The rows of X fall into 3 groups, which share some directions, and each row is roughly a mix of its group's hidden directions.
X (109 x 19):
[[ -6  36  26  26 -14 -25  19 -11  15  17  -4   7  19  16   1 -23  29  16
  -27]
 [  7 -26  -4   2  -4  17 -22  27 -17 -25 -29 -23 -24   3  19  16 -24 -31
   17]
 [  1 -23   1   4  -5  14 -20  30 -16 -31 -22  -7 -32  -3   1  23 -33 -27
   18]
 [  0 -44 -31 -33  18  25 -24  -6  -6  -6  15 -24  -3 -12   9  14  -6  -9
   26]
 [-16  31  22  16 -13 -18  22 -17  13  13   7  32  -6  -7 -45   4  -9  19
  -18]
 [ -7 -11   2   9  -1  -1 -37  43   4 -50   8   7  -3  29   9   2   9  -4
   22]
 [ 36 -10 -26 -15  33  27   7  28 -32 -17  -2   8  -6 -13  27   4 -13  -9
    6]
 [ 10 -32 -26 -32  35  19  -2  -1   1   9  29 -24 -12  -4  15  -9  27  12
   17]
 [ 10  -3 -11 -19  15  -2  39 -14   2  37  18   1 -45 -25 -17   3  19   6
   -4]
 [-29  11  17  16 -36 -24 -24 -19  39   7   4  -8  13  31 -19  -7   8   6
    3]
 [ 19 -31 -33 -25  21  33 -20   9 -21 -16  -1 -14  10  -9  26   7 -16 -13
   17]
 [ -4 -32 -20 -12   8  16 -42  18  -5 -30  16  -6  -6   1   4  23 -22 -14
   33]
 [ -5  13   8   5  -3 -16  13 -27  20  30  10 -19  25  15  15 -28  43  19
  -16]
 [ 17  -6  -3 -13  41  -8  23  16 -12  25  26 -15 -26 -13  29 -12  28  13
    9]
 [ 18 -15 -21 -29  27   1 -13  23 -20 -14  13  -1  28  -5  45 -10   7  -7
   21]
 [ -5  33  23  32 -33 -13   7   3   0 -12 -31  28   5   5 -21   9 -25 -11
  -20]
 [ 11  16 -11   8 -30  12 -19  -7  -1 -20 -33  14  46  18   4  -1 -31 -19
   -9]
 [  6  13   0  -9   7 -16  44 -17   7  41  18   9 -33 -19 -18  -4  21  12
  -12]
 [  8  27  11  27 -29  -1   1  14  -7 -23 -35  31   5   6 -14  11 -33 -19
  -17]
 [  4 -19   0 -19  21  -4  36 -10 -11  35   7 -23 -38 -31   8  -1  25   1
    0]
 [ 20 -21 -34 -13  10  41   7 -35   3  22  -5 -34   3  -1  12  -6  17   1
  -11]
 [ 12 -35 -19  -8   5  31 -19  20 -15 -24 -20 -25 -22   1  19  14 -14 -26
   17]
 [-23   4  -1   5 -32   6 -19 -40  30  -3  -9   1  36  20 -31  -7  -2  11
  -13]
 [ 30   4  -3  -7  38   6  39  23 -27  12   4   4 -29 -22  21  -6  14   3
   -7]
 [ -1   9  -7   2   3  13  28 -27  24  16  16  11 -22   4 -40  -9  32  29
  -22]
 [ -8  35  34  10   7 -34  33  -4 -12  21   2  23  19 -20  -3 -10  -2  18
  -19]
 [ 15 -23 -17 -10   7   8 -24  19  -8 -14  -5 -28  15  14  52  -9  19 -19
   16]
 [ -7  19  15  20 -17 -18   4 -16  26  14  -3 -14  22  30  12 -27  43  13
  -18]
 [ 19  -1 -12 -23  22   7  40   0 -25  19   3  18 -30 -41 -13   9 -13  -2
   -4]
 [ 14  -9 -24 -34  32   1  -7   8 -16  -5  28   9  38 -10  33 -12  11   6
   16]
 [ -5  24   0 -15  14 -18  16 -28   2  28  29  22  42 -17  -8 -12  -2  27
   -8]
 [ -4  36  26  23 -12 -26  22 -11  12  18  -6   7  23  13   4 -24  25  17
  -27]
 [ 10 -10 -17   0   1  12  10 -18  22  14   8 -26  -5  22  14 -21  61   9
  -13]
 [  8  32  17  11   7 -16  41 -13   5  34  -1   3   4   0   4 -27  27  22
  -28]
 [-20  36  32  13 -10 -44  12  -2   8  11  15  33  16  -4 -20  -3  -4  16
   -7]
 [ -2  -2  -2  -1  -3  -9  18 -23  25  32  10 -28 -11  13   7 -22  55  11
  -10]
 [-24 -15  11 -12  13 -24  -1 -16  18  31  34 -30  -6  -1   8 -11  38  19
   14]
 [-15  15  16  17 -11 -10 -36  12  -3 -29  -5  15  47  14   6   4 -35  -1
    6]
 [ -5  -4   9  -5   4  -3 -14  26 -26 -20 -12  15  -3 -21  -4  22 -58 -17
   20]
 [ 12   0  -9 -12   7  -4  41 -12   7  35  12   1 -50 -16 -19  -1  26   4
   -8]
 [ 11 -32 -31 -18   7  33 -17  13  -9 -21   2  -4 -32  -8  -9  24 -22 -18
   21]
 [  8  -9   0   5  -7 -11 -23  19   0 -12 -11 -28  20  25  54 -15  23 -19
   11]
 [ 13 -16 -16 -28  24  13  20   7 -27   5   6  12 -33 -39 -12  19 -26  -9
   11]
 [  1  24  11   4  -1  -8  35 -27  13  31  -3  -1  16   4  -6 -30  32  25
  -30]
 [  7 -37 -31  -9  -2  33 -34   8   6 -25  -1 -21 -19  14   3  15  -3 -18
   21]
 [ 12  -7  -8 -24  21   2  40  -1 -17  24  10   9 -43 -38 -15  10  -3  -1
    1]
 [  0  30  25  16 -10 -20  46  -9   0  23 -19  13  -6  -7 -10 -17  20  10
  -32]
 [ 15 -34 -38 -12  -4  34 -14   2  12 -11  -1 -21 -40  14  -3  10  13 -17
   12]
 [ -2   8  14 -13   8 -30  -7  33 -30 -12   2  24  19 -22  20   9 -36 -16
   22]
 [  8 -17  -2  21 -19  16  -8  27   6 -26 -27 -19 -44  25   7   4  20 -24
   -1]
 [  8 -21 -16 -17  14  16 -26  15 -28 -20  -7  -5  18 -15  23  15 -42 -18
   22]
 [ 17   0  -7 -10  39  29  36  -6 -33   0   1  18   7 -34  -2  -2   0  19
  -22]
 [-14  20   5  16 -38 -11 -26 -17  30  -7 -12   4  39  35 -11 -10  -7   0
   -5]
 [ 37  19 -24   5  11  19 -15  25  -7 -23  -4  16  33  27  30 -14 -14   0
    0]
 [-18  33  34  15  -3 -33  -4   4 -10  -2   1  24  46  -5   3  -5 -26  12
   -5]
 [ 12 -38 -34 -13  -4  34 -21   5  10 -16  -4 -24 -32  16   1   9  10 -18
   16]
 [  8   5  -2  13 -13  -2  22 -15  23  21  -5 -20 -17  20   5 -20  58   4
  -22]
 [ -6  -4  12  -4  32 -16  21   6   6  26  36 -13 -34  -7   4 -10  38  25
    5]
 [ 10 -24 -20 -21  17  21 -24  13 -26 -18  -4  -9  18 -14  26  12 -36 -16
   22]
 [ -5  39  28  16  -2 -29  24 -12   0  19   0  17  36  -2   4 -20   7  20
  -24]
 [  5   2 -10  13 -14  14 -36  25  -2 -42  -8  20   5  17  -7  20 -38 -17
   12]
 [ 10  -7   5 -13  21  -6  45  -6 -17  36   1 -15 -35 -31  10  -4  21   1
   -8]
 [ -2 -27 -17  -8   0  20 -32  20  -6 -30   2   1 -21  -1 -11  29 -34 -19
   26]
 [ 10 -20 -23  -3   5  23   0 -12  20   4   8 -31  -8  23  14 -17  56   8
   -6]
 [ 32  -8 -20 -13  32  29  20  21 -37 -12  -8  11 -13 -26  17   8 -13  -9
   -1]
 [-29 -11  19  -8   6 -31  -2 -18  21  31  31 -27  -4   0   3 -11  34  19
   12]
 [-12  16  27   7  -5 -31 -12  41 -11 -29   2  36  -3  -1  -9  10 -29  -6
   16]
 [-14  26  26  15  -4 -22 -17   4 -10 -13  -5  21  56   2   9  -5 -30   8
   -3]
 [ -1 -34 -24 -16   6  26 -36  12  -6 -30   7  -5 -10  -3  -3  25 -24 -16
   28]
 [  3  -9   0  -4   1   7 -22  22 -27 -24 -16   6   7 -15   9  23 -55 -23
   19]
 [ 12 -32 -26 -28  20  26   3   7 -17  -4   8  -4 -38 -25  -8  23 -17 -13
   17]
 [ 17 -23 -12 -21  31   8  25   8 -24  19   8 -18 -39 -32  19   6   9  -8
    8]
 [ -8 -32  -8 -13  15   0 -36  26 -13 -21  21 -11 -14  -8  17  23 -17 -15
   37]
 [ -4 -14 -13  14 -22  15 -46   2  25 -26  -5 -21  13  43   9  -1   9  -8
    9]
 [ 15 -23 -14  12 -14  35  -2   3   1 -10 -38 -33 -39  14   6   8   2 -24
   -5]
 [-27 -28   6 -16   5 -22 -19 -15  15  26  30 -38  -8  -4  10   2  19   4
   27]
 [ -3 -24 -15  -9   3  20 -40  17 -12 -33  -1   1   4  -2   1  23 -40 -16
   27]
 [  9  -7 -12   7  -4  10  10 -15  24  13   2 -27  -7  26  13 -22  60   8
  -16]
 [ 30  20 -13   1  16  32  30   1 -23 -14 -22  31  20 -10  -3 -10  -9   9
  -31]
 [-17  21  26  32 -29 -11  13 -12  17   6 -13  11 -29   5 -42  11  -8   3
  -19]
 [ 16 -36 -25  -7   6  35 -21   9  -6 -16 -16 -37 -11  12  29   2   7 -19
   12]
 [ -6 -13  -2 -10  11   9 -28  18 -25 -29   1  12  16 -18   2  23 -52 -10
   22]
 [ 14  -2 -10 -25  25   3  33   0 -25  18  10  20 -28 -43 -14  14 -22   0
    2]
 [ -4  15   3   7  -3  -5  25 -23  29  21  16   4 -10  14 -22 -20  47  26
  -22]
 [-19  -5   1  10 -43   4 -31  -8  11 -24 -23   7   7  11 -27  21 -32 -23
    5]
 [  4   6  -9  -1   2   0  19 -30  23  26  15 -11   9  13   4 -25  53  21
  -20]
 [  1 -21   2  -2  -1   9 -19  33 -22 -28 -21  -5 -23  -8   7  23 -38 -28
   21]
 [-12  10  14   9  -4  -6 -35  12 -13 -28  -7  11  53   5  13   3 -37  -2
    8]
 [ -3  11   4  13  -9  -6  -2 -22  22  14  -1 -22  36  26  22 -29  41  15
  -17]
 [ -9  -1   4  23 -23   5 -38   2  20 -26 -13 -19  30  43  16 -11  14  -3
   -1]
 [-20  34  37  24 -23 -41  17  -4  13  15  -1  20  -2   3 -20  -5   3   9
  -14]
 [ 12 -10 -19   0  12  23 -33  33 -14 -44   6  18   3   7   6  17 -29  -9
   19]
 [ -3  23   2  -3   4 -17  19 -29  19  29  24   9  29   4  -3 -23  34  28
  -18]
 [ -2  28  21  20 -12 -23  33 -11  16  25  -4   3  -5  11  -4 -21  39  14
  -27]
 [  2  21  -5 -14  14 -12  18 -30   8  30  27  14  40  -8   0 -21  19  28
  -13]
 [ 17 -15 -38 -27  24  34   8 -36  -1  20  16 -12  18 -13   3  -6  10  14
   -7]
 [ 25  12 -11  11  -7  23   3  23 -24 -32 -31  29  -2  -3  -4  14 -35 -22
  -10]
 [ -6  34  36  34 -14 -25  16  24  -8 -14 -15  34 -10   1 -14   5  -9  -1
  -17]
 [ 18 -26 -27 -13  12  18 -19   7  -5  -9  -1 -30  18  13  48 -11  24 -12
   11]
 [ 19 -24 -12 -10   5  14  -8  36 -26 -23 -22  -9 -23  -6  26  12 -14 -33
   17]
 [ 32  20 -13  12  -7  25  11  16 -20 -26 -33  32   6   0  -2   5 -30 -14
  -19]
 [-13  11  26   5  -4 -31 -14  42 -16 -26  -2  29  -3  -6  -1  13 -33 -13
   19]
 [  4 -37 -36 -32  17  30 -24 -13   8  -2  21 -26   5   4   7  -1   8   4
   22]
 [-13  23  27  13 -22 -29  29 -25  18  36 -10  -7  -4   3 -11 -15  22   8
  -20]
 [-19 -16  12   2 -28 -34 -28  14  18   5   3 -24 -28  14   9  12   1 -27
   30]
 [  9 -28 -26 -23  16  28 -19  11 -22 -21   0   2  -6 -18   1  23 -38 -15
   21]
 [-10  14  17  24 -19 -10 -17  -6  17  -8 -14 -15  43  34  22 -24  25   7
  -13]
 [-19  16   8  17 -41 -12 -27 -16  35  -7  -9   2  27  36 -18  -8  -1   1
   -3]
 [ -6 -20 -17   6 -17  16 -52   5  20 -29   1 -19  12  34   6   6  -4 -11
   19]]

Here is one row from each group, named. Which group is each of the other rows in?
[ 14 -32 -31 -28  19  28   1   3 -14  -3  10  -5 -35 -24  -8  22 -16 -13
  18]  J
[ 19 -19 -27 -23  21  12 -17   8 -11  -6   9 -18  31   4  48 -14  18  -6
  15]  D
[ -5 -42 -27 -25   6  26 -32  -5  -5 -16  10 -18  -6 -10  -3  22 -18 -13
  27]  A

[  9 -18 -25 -10  -2  12  11 -21  25  25  10 -30 -29  14   2 -11  48   3
  -3]  J
[ 12 -36 -26  -6   4  35 -28   7  -4 -20 -11 -35  -3  16  28   3   6 -16
  14]  D
[-18  10   3  15 -41   5 -21 -25  17 -16 -23  12  30  15 -31   7 -25  -6
 -12]  A
[  8  -5 -28 -29  27  21   5 -35  -4  21  24   1  38 -17   0  -7  -5  21
  -3]  D
[  5  15   4  -3   3 -16  45 -16   9  40  12   5 -33 -13 -16  -9  29  12
 -15]  J
[  6 -23 -14 -20  18  15 -24  25 -26 -28   2   6   5 -16  12  17 -38 -13
  27]  D
[ 16 -35 -34 -15   5  33   2  -1   7   0   0 -25 -46   3  -2   6  23 -12
   7]  J
[ -3  28  25  -3  13 -28  45  -7 -15  30   5  21   3 -30  -6  -8   0  15
 -17]  J
